name the system of each run:
E, run 1 (10 x 20):
[[ 20 -42  20  19   6   1 -12  13 -41  14  -6 -10 -32  12 -20  -9 -13  16
   17  36]
 [-14 -13 -12  14  29 -38  15   1 -10   2 -17  16  12 -56   1 -16 -30  16
   20  21]
 [ 33  12  -3 -26  21 -11  14 -26 -21 -45  10  34  23 -12  21   4 -21  13
  -14 -19]
 [ 25  12 -24 -20  17  33   4  14  44   6  29  25 -30  -6  12  -4  -3 -16
  -23 -17]
 [-12  44 -13 -12  -6  -4   7   5  18  39  -7 -36   8  11  30   7  20 -19
  -36  -2]
 [ -2 -12  22   6 -25  -9 -36  11 -10  15  -7  -1  10  53 -30  15  21  -4
  -39   6]
 [-61 -17   1  24 -21  -2 -13  12  11  -4 -14  11  -3 -19 -49   5   5  -3
   19  -5]
 [ -9   9  22  -8 -22  18  10 -24 -27 -46  -8  -9  21 -20   1   9  13  12
   48  -2]
 [ 38 -15  12   4  15  26  -8   7   3 -15  16   9 -29  13  21 -27 -10   3
   55  12]
 [  5  -4 -24  17  27 -30  36 -13  11  19  -8 -30 -20 -10  45 -20 -20   1
   10  11]]
J, run 2 (10 x 20):
[[-33   7  11 -10 -25  34   6  17  -2   4  -6  -3 -39 -38 -31  23  14  -5
  -29  10]
 [  4  18  -2   5 -50  30  -7   2 -27  27 -16  -8  40   6 -28  21   5 -27
   11  -2]
 [-20  13  20  32 -20  -5  -7  13 -14  -4 -36  -6  -3  19  39 -10 -11 -13
   52   6]
 [ 15 -39  -8  19   2  12  23 -19  27 -22  17 -16 -11  -7  10 -11  12  10
   57   6]
 [ 28  -6 -20 -17  44   1  -5 -25 -25 -13  28   1   7  27 -10 -18 -18  14
   17 -33]
 [  9   0   9 -20  52 -16 -15  20 -20  18   7  -9 -36  -2  13 -14  -5  26
  -31  28]
 [ 19  -8  -8 -16  -5 -29   5  -6  30  34  12  -6  27 -18 -17  -6  12  -6
  -51  30]
 [-19  21   6   0 -24 -35   2  -4   9 -16 -22  44  18  -2   5   3 -28 -23
  -40 -18]
 [-32  -2  -1  20 -22  31  12  24  16 -20 -13  28 -26 -37   8  38  11  -2
   -7  -5]
 [ -2  20 -18  -4 -25  55   2  -4 -11   5   7 -18  28   9 -11  34  31 -10
   22 -28]]
L, run 3 (10 x 20):
[[ 45  -6   5  -1   6  -6  15 -30  -1 -19  12 -20   7  35  44 -18  -3   3
   32  -1]
 [ 30 -38 -28  17  31  -7   6   8   2   9  11  32 -30   2  -7  -8 -41   0
   -8  -9]
 [-16  31 -26  -8  32 -33  16  -7 -24   5 -16  11  31 -26  23  10 -25   7
  -27 -15]
 [-10  11  17  -9  -4  19 -21  13  -1 -44   3  38   7  18  12  39  24  12
  -28 -25]
 [-38  14   1 -18 -13   5 -16   8  42  19  13  -4 -16  -6 -47 -11  17 -18
  -33  -8]
 [  8  19  25 -14 -54   1  16 -32 -15   1 -11 -45  10  15   0  -2  10 -18
   -8  13]
 [ 21 -36   9  33 -28  31 -10  24 -23  22 -12   0 -27  18 -18   8 -10 -10
   25  20]
 [-29   3  -8  22  20 -26   5   9  -9  23 -26 -14   5 -38   6 -25 -18   7
   47  24]
 [ 24 -15  10  -1  24  -5  -3 -13  -4 -46  15  12  32  -2  32   3  20  34
   39   7]
 [ 17  -8 -34 -16  42  18  -5   4  37   6  39  17 -15  -3 -16 -17  -4   2
    3 -24]]
Q, run 4 (10 x 20):
[[ -2  11 -24  -8 -18 -11  20 -29   6  17   1 -12  57 -38 -31  -9  -2 -13
   16   0]
 [ -9  14  22 -11  -9  12  -6  -3 -56 -29 -18  29 -16   0 -17  13 -34  -1
  -14 -20]
 [ 15  -8   6  -1  12  35 -33  46  27  10  18  35  -5 -17  -4   6  25   6
   10  22]
 [ 14  24  -7   2  12  -8  27 -16  11 -19  -4 -14  12   1  74  -1   4   2
   27  -3]
 [ -7 -36  15  19 -14 -20  -4 -16   8  -8   2 -19 -41  61 -14  -8  -1  -4
  -16 -11]
 [ -7 -14 -33   8  -1   0  14  -7  10  45   4 -25  23 -37 -45 -11   0  -5
   22  16]
 [ -8  24  12 -12   2 -10   4  -7 -70 -10 -28   2  15 -13   5  21 -22  12
  -22  -2]
 [ -8   0  16  -9  19   1 -49  40  22  -4  12  46  -6   9 -15  -2  14   7
  -23   7]
 [ 15  24 -15 -15   8   3  32 -14  46 -16  13   2   5 -37  50 -13   3  -6
   16   0]
 [ 28 -20   6   6 -23   7  13 -25 -12 -15   7 -16 -29  61   6  11  -7 -11
  -21 -25]]
Q, run 5 (10 x 20):
[[  1   5  -1  -7 -14 -28  -8  -4  52  -1   4  37  25 -15 -14 -37 -18 -27
    3   4]
 [ 23 -12 -15   6 -21  15  43 -23  -8 -26  -3  25 -19 -27   9  14 -39 -13
   -6 -18]
 [ 16 -25 -22  19  11  48 -13  28 -18  16  12   4 -14  29 -11  38  15   9
    0 -16]
 [-39  30  -7   8  18   8  -7  20   6  20 -11 -38   7  -4  31   6  36  11
   31   7]
 [-18   1  43 -13 -18 -43  -2 -34   1 -36  -3 -22   7  20  -1 -15  18  11
  -14  14]
 [ 19 -17  -6 -18   7 -12 -10 -20  11   2  20  20   9 -11 -56 -43 -30 -10
   14  -1]
 [ 29  11 -12  -2  -1  23  22  13 -34  18 -14  16 -23 -40  14   6 -43 -11
   -3  11]
 [ 13  -7  -4  26   4   7 -22  40  -7  14  -9  25   8  33  33  43  17   6
  -29   1]
 [-48  11 -20  16  18 -16   4   1  51  -9   3  -9   8   2  25  -1  27   3
   15 -22]
 [-10 -10  14 -21 -17  -6  33 -53   3 -35  15 -37 -21  -2 -20  -3  13   9
  -14  -9]]
E, run 6 (10 x 20):
[[  4 -37 -21  16   2  20  -1  -3  48 -21  29  24  10  -4 -23   7  21   6
   32 -15]
 [-17  33 -22  -9  11  21  20 -24 -17   8  -1 -48  -3   8  13  -6  -1  -6
   38 -32]
 [ 38 -18  28 -13   9   9 -10   2 -30  16  12 -32 -37  21  -2  -8   9  16
  -15  37]
 [-15  -7  -7  15  14 -45  -8  17  12  35 -17  16   6 -30 -16 -33 -31  -8
    1  29]
 [ -4   9   5  -6 -13 -24  20 -26 -30 -42 -18  29  24 -10  11  24 -23   4
  -33 -20]
 [ 28 -10 -15 -11  -3  50  -6  18  33 -15  31  41  -3 -12 -10  19  16  -4
   -2 -13]
 [-29  52 -17  -4  12  15   2  12  19  23  -6 -33  -1   8  40  -3  20 -13
   17 -19]
 [ 11 -17  31  -2  -9 -18 -16  -8 -11   3   5 -33 -10  57   3   2  29  12
  -29  18]
 [-25 -34  -9  24 -10 -20  -8   4  18  24  -6   7  -2 -10 -61 -23 -20 -11
   13   9]
 [-18  15   5  -3 -21   4  24 -22 -52 -28 -27  -1  15 -34  -5  19 -19   4
   15 -11]]
C, run 7 (10 x 20):
[[ 41  10   7 -29 -21 -20  19 -35  32  -7  16  -6  30  -4  15 -21   6 -14
  -19  14]
 [ 13 -23  -5  22 -10 -15  21 -10 -27  -1 -18  13 -37  22   2   2 -53 -14
  -21 -13]
 [-17 -14 -28  39   3  13   6  38   5  43 -14  -6   1 -27  12  29  15   5
    9  22]
 [ -5  18  -2  -7  15  -2 -19 -12 -33 -12   0  -9  62  16  -1   5  19  18
   38 -15]
 [-35  -3  22 -17  11   5 -22  -2  19 -41  18  16 -42  19 -28 -13   8   9
   -7 -25]
 [ 22  14 -11 -30 -13   9  24 -13  46  20  21 -10  -7 -41  -4 -16   7 -19
  -23  19]
 [ 45   3   7  -1 -11  -5  10 -11 -54  16 -17  -5  -2  24  13  -3 -42 -12
  -15   7]
 [-28 -17   5  46  -1  -7 -19  48   5  14 -28  20 -20  10  21  21   3   1
    1  13]
 [-16   3 -13   7  -6  -9   9 -17  15 -18   1  -4  65 -23   5  12  31  13
   36  -4]
 [  0 -16   0 -18  18  15  -2 -31 -14 -39  26   1 -21  23 -36 -11 -10  11
   15 -40]]
C, run 8 (10 x 20):
[[-20  37  25  -8 -35   1   7 -18 -24   3 -24 -41   9  -5   5 -18  -3 -16
   31  11]
 [ 14 -47  34  13  -5 -13 -21   2   3 -13   5   5 -26  16 -24 -28  -3  12
   24  34]
 [ -2  11 -19   1  28 -22  13   5  31   0  -3  27   5 -49  24 -32 -29  -4
   27   6]
 [ 19 -10   1 -10  26  -1  26 -21 -41 -30   3 -14 -10 -16  35  23   4  37
   -8   6]
 [  7 -14 -23  11  39 -10 -18  19  25  17  20  10  -3  44  15  10  16  10
  -31 -18]
 [-47  39 -17  -8 -11 -19  16 -17   1   9 -16 -18  27 -10  -4  17   8 -10
  -38 -25]
 [ 12 -35   9  -2 -30  17 -11  -7 -25   4   9   0   3  15 -64  23  11   2
  -25   3]
 [  0  28  -8  -1 -12  32 -26  35  18  27  -6  38   3  -7 -19 -16 -23 -36
   20  -9]
 [  1  26  39 -11 -34  27  11  -4 -24 -27 -18 -14  -9 -21  29   8  11  -2
   28  21]
 [ 35 -36  16  18  -2  -7 -11  -2  31 -15  15   5 -13  43  18 -22   6   0
   30  15]]
L, run 9 (10 x 20):
[[  6  39  18   0 -20  -8  -6  15 -13  25 -29  -7 -20  30  37 -17 -28 -31
  -17   7]
 [  2 -29  22  32 -37 -26  -6  16   6 -12 -25  45  12 -10  -1   6 -17  -9
   -4  29]
 [-21  -3 -28  11  -5   7  -1  -2   6   7  -2  12  58 -35 -36  10  11   1
   39 -10]
 [-16   2  -2 -11   7  37  22 -23   0 -36  17 -29 -18 -16   6  13  28  19
   33 -19]
 [ 14 -20   0  -9  34   2  -6   6   8  24  25 -40 -43  26   0  -9  24  18
  -19  17]
 [ 21  26   7  -6  11 -32 -12  -3 -13  22 -12  -5   0  43  29 -38 -35 -18
   -6  -1]
 [ 25 -16  12  10 -17 -16   1   3 -10 -26 -16  62   6 -14   2   1 -43 -10
  -14   6]
 [-20   9 -35   3   0  12   5  14   6  15  -3  27  44 -52 -22  30   7   1
   -6  -7]
 [-38  26   1  -7 -10  30  10  -9  14 -28   5 -26  -1  -1  19  28  43   6
   10 -26]
 [ -9 -29  18   0  -3  -1 -11  -4  25   6  19 -35 -43  40 -23  -9  30   7
  -18   7]]
T, run 10 (10 x 20):
[[-13   3 -13  29   6   7 -22  24 -27  43 -21 -26  16  23  -3  -6  -5  -6
   49   5]
 [-25   1  33   6  16 -17 -28  27  22 -35  -6  31 -11 -13  22 -15   9  19
   23  18]
 [ 35  -1  -7 -37  30 -19   2 -36   8 -26  33  12  34  -6  -7 -24  -3  14
    1  -8]
 [ 21  17   3 -13   6   7  11  -9 -50   5  -9  -5 -40  20  11  -2 -42  -8
  -26 -17]
 [-13 -10 -11  14 -13 -17  18  16  25  28 -12  -1 -20 -16  11  24   9  -6
  -63  19]
 [-19   6 -21  24 -25 -15  -4 -11   7  21 -14 -13  61  23 -11   9  11 -18
   15 -18]
 [-37  11  26   4 -18  29 -23  12 -12 -43 -12  30 -10  -2 -15  10   3   1
   32 -21]
 [ 14   3  -3 -40  16  29   9 -12  26 -11  38  -9  -7 -47 -18  -8  28  16
    4  12]
 [ 47   8   1  -8   3  19   0  -4 -28  32   6 -40 -12  35  20 -14  -3  -8
   15  12]
 [  4 -33  12  38  -5 -22  -3  29  21   9 -15  23 -42  11  22  -5 -17  -8
  -12  26]]
A, run 11 (10 x 20):
[[  5  -8  -6  19  34 -35 -29   8  -4   9  -1   7  25  48  14 -26 -11   6
   28  -7]
 [ -4 -42  15   7   9 -58   9 -22   7 -22  -1  10  -5 -14 -19 -19 -16  20
  -18  26]
 [ 27   8  -8 -37  -8   2  15 -20 -14  -3  15  18  21 -34 -29  11  -9   0
  -50   0]
 [ -1  39   3 -22  13  38 -13  27 -21  -3  -1  22 -41   4  17  14 -15  -9
  -26 -23]
 [-23  13  19  17 -20   2 -10  24  34   0 -12 -11 -20  31  44  17  37  -7
  -17   6]
 [-22  -2  -1  18 -44 -14   6 -31  26  -9  -5 -16  28  31 -18 -11   5 -26
   22 -22]
 [-16 -31  -9  10  -8  22  19 -16 -20  -2   1 -20 -22 -31 -51  -2 -10   7
   40  -1]
 [ 13  11 -17 -11  28  27  -4  21 -25  34   5 -17  26 -40  -1  12  22  22
   20  26]
 [ 22  25   8  -4  37 -15 -29  17 -16  -2  -4  20  21  22  42 -25 -15   6
   31   3]
 [ 19 -37  15  14   4 -46   6  -6  37 -20   5  24 -19   5  20 -22 -15   4
  -17  24]]
A, run 12 (10 x 20):
[[ 25  10   6 -15 -12  16 -15   0   8 -32  16  33  26  33  16  30  21  -1
  -32 -25]
 [-44  13   3  -8   6   3  -5  -1  41 -16  10   0 -52  17 -10 -17   0 -13
   -9 -32]
 [-14   3  15  -1 -39   6  26 -26  -4   9  -6 -62 -12   4  -2  13  30  -3
  -12  16]
 [  7   6  -9   7 -24  35 -23  11 -24  36  -5  -2  24  18 -45  -3  -8 -22
   36  -7]
 [-30  -3   3  27  19  -3  -3  29 -11   5 -25   9 -12 -41  13  -7 -13  16
   47  24]
 [ 41 -13  -1   2   3 -13   9 -15  13 -21  11  10  57 -14  34   8  21  17
   20  19]
 [ 26  -8 -23 -15  38  -8   1 -16  15 -10  28  23 -12  13  -9 -34 -34  -3
    5 -29]
 [  3 -14  -1  -6  22 -24  22  -5  -8  14   0 -27 -47  -7  13   7  -1  19
  -55  18]
 [  9  20   2 -11 -21  -5 -22   5 -23  24  -7   6  36  39 -14  22   7 -16
  -53 -10]
 [-53  14  26   9 -14   1 -24  19  -8 -25 -24  32 -31   4 -18  -4 -18 -12
    0 -17]]
T, run 13 (10 x 20):
[[-10  19  -8   8  -2  13  29 -12   0  -2 -12 -24 -50  16  32 -14 -30 -23
   19 -28]
 [ -3 -50   6  22  -1 -10   5   5   5  -6   6  -9 -12   1  -5  37  38  32
  -32  24]
 [-12   8 -28   4  14 -10 -19   3   1  43  -1  -4  34   6 -46 -30 -17 -15
   28 -11]
 [-32  26  47  -6  -4 -12  -6   3 -23 -41 -26  -1 -22 -10  35  -5   0  13
   18  13]
 [ 49 -11  -8 -29   9   5  -8   0  18  -4  33  33  31 -19 -16   8  16  11
  -33  13]
 [ 12  31 -21  -3  -5   8  21 -17 -10  19  -9 -20 -17  25  24 -18 -39 -34
   12 -31]
 [-17 -35  15  30 -16  -4  11  14   5 -19 -12   1 -33   7  19  43  22  15
  -34  12]
 [-13 -12 -39   8   8  -7 -11  -3  23  35  12  -1  46  -6 -52 -10   6  -8
   13 -12]
 [-35  34  32  -3  -3   9 -10   0 -39 -26 -26 -17 -17   7  15 -11  -6   3
   42  -8]
 [ 30 -14  18 -26   9  10 -14  16  21 -13  26  29  -1 -28 -10   7  27  20
  -29  34]]
J, run 14 (10 x 20):
[[  2 -18 -12  14 -22 -42   4 -14  41  30  -1  -4  35   6 -21 -19   0 -20
  -15  18]
 [-25   7   2   5  -4 -31  17 -16  -4 -47 -19  43   2 -23  10  -3 -39  -5
   -4 -23]
 [  4 -17  -9   5   6  50  -1  29   2 -15  11  31 -13 -33   0  42  19  17
    1  -3]
 [  7  46 -19 -21   2  36 -13   5  -8  31   9 -29  27  24   9  11  28 -12
    3 -20]
 [-12   5  47   5 -22 -20 -10  -5  -4  -8 -15 -33 -33  47  23 -20   8  -5
   -5  18]
 [-13 -50 -11  25 -11 -14  10 -13  27   6   7  -3 -15  -9 -51 -22 -12  -6
   22   7]
 [  7   7 -18  -9  23  -6  14 -18 -48 -15  -8  21  27 -36 -13  -2 -41  10
   20 -17]
 [ 32   1  10   0  27  13 -20  41 -13   5   2  24   4 -11  42  19  16  21
   -2  33]
 [ 11  22 -21 -12   0  -2   4  -4  58  25  20 -20  16  18  25 -11  28 -18
  -13  -5]
 [-15   1  21  -9 -19 -24  11 -32   3 -36  -3  -1 -32  35   1  -5 -15 -10
  -39 -26]]

runs to name:
run 15 (2 x 20):
[[  7  26 -41  10  -4  31   7   9  15  28   0  -9  36  12  27  23  17 -19
   19 -27]
 [-24 -24  -3  34  25 -13  -8  -4 -12 -14  -7 -15 -20  43  10 -10  -6  14
   46 -21]]
 | A
run 16 (2 x 20):
[[-19 -11   1  21 -16  23  29   2  25 -40  -2   8 -30 -24  32  30  16   6
   12  -8]
 [-19 -30 -22  15  23 -22  -4  -3  23  26  16 -35  11  19 -21   7  37  19
  -17   3]]
 | L
run 17 (2 x 20):
[[  5  17 -16 -17 -20   9  43 -24   9  -5   2  -6 -26 -14   9  16 -14 -19
  -53 -21]
 [ 31 -18 -15  23 -23  19   4  13 -22  54  -8 -22   0  30  -6  25   0 -14
  -22  13]]
 | C
run 18 (2 x 20):
[[ -9  23  38  -8 -29  27 -21  33  -2 -10 -14  23 -42  12   8  13   1 -15
  -29   5]
 [-14  -2 -20  20 -43  33  19   2  16  41  -7 -31 -12  -6 -22  13   9 -31
   11  -2]]
 | J
run 19 (2 x 20):
[[  0  21 -29   9  20  -8 -14  -2 -11  18  -4   0  25  56  16  -6 -16 -15
   12 -45]
 [-29 -48  23  27  10 -36  -6   0  -6 -19  -9  -7 -38  14 -15  -3   1  26
   -3  18]]
 | A
run 20 (2 x 20):
[[  9  16  17  -4 -23  18   8  13  11  24 -10 -19   1 -45  14 -13  13  -8
   30  50]
 [ 27 -24  -9  33  -8   9  10   6  31   5   3 -10  13   7  40   0  20   0
   50  21]]
 | L
run 21 (2 x 20):
[[ 12 -13  29  -6   6  19 -30  31  25 -11  13  30 -31 -18  -7 -26   3   4
   28  32]
 [ 25  30   3 -18   5 -13  23 -16  18 -22   0   8  14 -26  60 -22 -13  -3
   19  11]]
 | C
run 22 (2 x 20):
[[  0   5 -19 -15  36  14   9 -15 -19  26  17 -61  -6   1  -5 -10  22  20
   22   2]
 [-12  18  20 -27  37 -32 -38   9 -13  18   3 -12 -11  27 -18 -33  -3  11
  -26   9]]
 | C
run 23 (2 x 20):
[[ 13  18  30   3 -20 -32   0  -6 -34   7 -32 -13  -1  32  37 -12 -26 -14
  -15  19]
 [-19 -49   6  50 -15 -31  -2  15  15  -8 -20  24  -1  -1   1  15  -1   8
    1  21]]
 | C
run 24 (2 x 20):
[[  7   5  -9 -19  27 -33  13 -39 -20   7   9 -38  -8  31  -3 -27 -19   3
  -16 -15]
 [-25 -15   0   7  17 -27  -8  22  -6  34 -12   0 -32 -10 -24   0 -12   8
  -53  21]]
 | C
run 25 (2 x 20):
[[ -8  13 -25  -9   2 -35  30 -33  26  19   5 -37  36 -15   8  -5  14  -2
  -22   3]
 [ 24   2   5 -14 -17  16 -22  -5 -37  11   5  11   6  46 -40   4 -17 -16
  -31 -20]]
 | E
run 26 (2 x 20):
[[-11 -22 -16   3  11  13   9   3  -9  -3   3  20   5 -65 -44  -2 -12  13
   33   9]
 [  8  34  -9 -17  41  13   2   8 -31  15  -1 -29  12 -22  39  -1  10  20
   28  10]]
 | T
run 27 (2 x 20):
[[ -3 -26 -25  34 -35  -8  16  11   4  41 -20   6  11  -8 -20  28 -11 -22
  -33   8]
 [-21   5 -13  14   0  17 -14  16 -42   1 -16  17  47  -9 -16  47  14  14
    2 -16]]
 | E
run 28 (2 x 20):
[[ 22   3 -10 -17  42 -23   3  -9  14  16  23 -36  -8  25  32 -13  18  18
  -24   7]
 [ 11  -5  12  -3  -5 -39 -15 -12 -21  21  -8 -11  -2  52 -17 -22 -24 -13
  -37  -1]]
 | A
